In the rows, 128 means zero.
First come named moves, each a turn or a mirror, each shown by rows before and after it. For each pair of rows after them, which moves, in which order, take the first row to the second? The first pair is done for you.
bir (before -> after):
[161 145 120 167 150  96 149 102 149 158 131 162]  ->  [145 151 130  94 165  87 118 142 122 149 104  79]
[103 110 126 100 136 152 147 126 155 124 125  93]  ->  [115 105 123 137 129 153 158 114 168 129 137 128]
[123 108 125 129  85 171 119 112 109 104 143 153]  ->  [112 110 130 103  89 168 102 129 100 103 133 124]
[177 106 132 121 188 147 136 114 123 186 137 158]  ->  [173 103 141  86 194 144 119 133 107 180 128 120]
vaf (before -> after):
[144 121 129 125 133 168 121 113 103 110 141 125]  ->  [122 136 135 112 132 149 113 129  94  98 126 107]
[113 102 138  77 103 158 118 116 108 101 127  63]  ->  [ 92 108 142 135  64 163 132  93 113  88 136 115]
[139 107 122 103 139 161 120 117 127 137 131 125]  ->  [ 98 129 134 108 115 131 106 136 112 112 118 106]
[136 108 124 141  96 131 111 136 119 135 125 137]  ->  [149  99 118 124 111 134 110 135 122 141 126 122]
mipi (before -> after):
[ 80 152 139 133 133  96 108 152 113 113  89  99]  ->  [136 125 121 122 193 104 130 146 141 166 103  98]
[ 83 156 134 135 131  55 129 154 134 119 117 107]  ->  [125 139 126 111 178  66 135 157 149 153 124  96]
[113 118 141 152 112 129 138 151 111 101 131 130]  ->  [127 107 135 113 142 133 136 162 110 121 132 103]
feb (before -> after):
[136 107 133  82 156  95 128 140 116 141 115  98]  ->  [140 112 127 147 136  91 160 106 137 148 130 167]
[144 117 118  98 150 151 125 128 127 132 128 121]  ->  [150 119 118 124 147 143 141 115 139 141 130 148]
[121 130 112 170  77 106 137 107 158 110 142 138]  ->  [105 128 113 103  79 118 108 134 131  92 129  82]
[120 150 123 154 153  62 145 133 150 153 117 125]  ->  [ 84 151 129 171  88 106 130 124 127 108 119 149]
pena (before -> after):
[132 123 148 180 105 175 146 100 134 118 130 198]  ->  [160  96 137 104 133 217 123 115 118 128 137 143]
[146 107 120 127 116 234 136 121 124 126 123 110]  ->  [ 96 131 132 112  97 196 116 155 103  99 101  76]
[115 135 137 135 122 114 160 153 152 145 134 141]  ->  [132 122 125 129 129 135 159 148 151 155 147 135]
[115 112 156  91 152 127 132 132 145 141 105  78]  ->  [ 92 131 162 135 131  96 143 128 153 131  97 102]
Pairs:
Each pair is 2 to 3 moves apart.
[178  94 120 141 143 191 117 107 115 110 166 161]  ->  [104 126 135 137  94 163  91 137  81  67 143 125] => pena vaf
[208 101  79  74 212 155 132 124 150 177 131  97]  ->  [ 79 139 108  75  86 161  75 158  79  63 101  69] => bir mipi feb
[149 120 108  94 186 169 119 123 126 140 117 120]  ->  [105 139 122 163 119 163 127  92 127 104 120 179] => bir mipi
[178 106 111 161 137 171 155  82 144 149 157 211]  ->  [163 137 115 179 165  93 168 101 160 168 140 197] => vaf feb
[108 107 130  94 108 180 110  96 133 112 148 125]  ->  [ 72 152 140 144 104  86 129 111 149 120 127 137] => pena feb vaf
[180 105 115 113 172 154 153  98 152 162 139 150]  ->  [ 79 164 137 117 129  66 125 148 120 110  92  92] => pena pena
[164 120 110 144 198  98 117 116 142 165 156 121]  ->  [151  97 106 125 139 183  85  90 111 115 170 138] => feb pena
[102 132 123 140 141  43 118 121 140 127 134 143]  ->  [139  97 115  71 162 112  88 128 121 127 144 101] => feb vaf bir
[126 149 126 131 106 165 151 123 117 107 131 161]  ->  [137 161 126 120 155 102 161 150 128 144 112 128] => vaf pena feb
[ 71 132 121 111 116 121 117 156  91 116 116  84]  ->  [126 125 104 179 146 106 166 115 145 162 141 154] => mipi pena bir
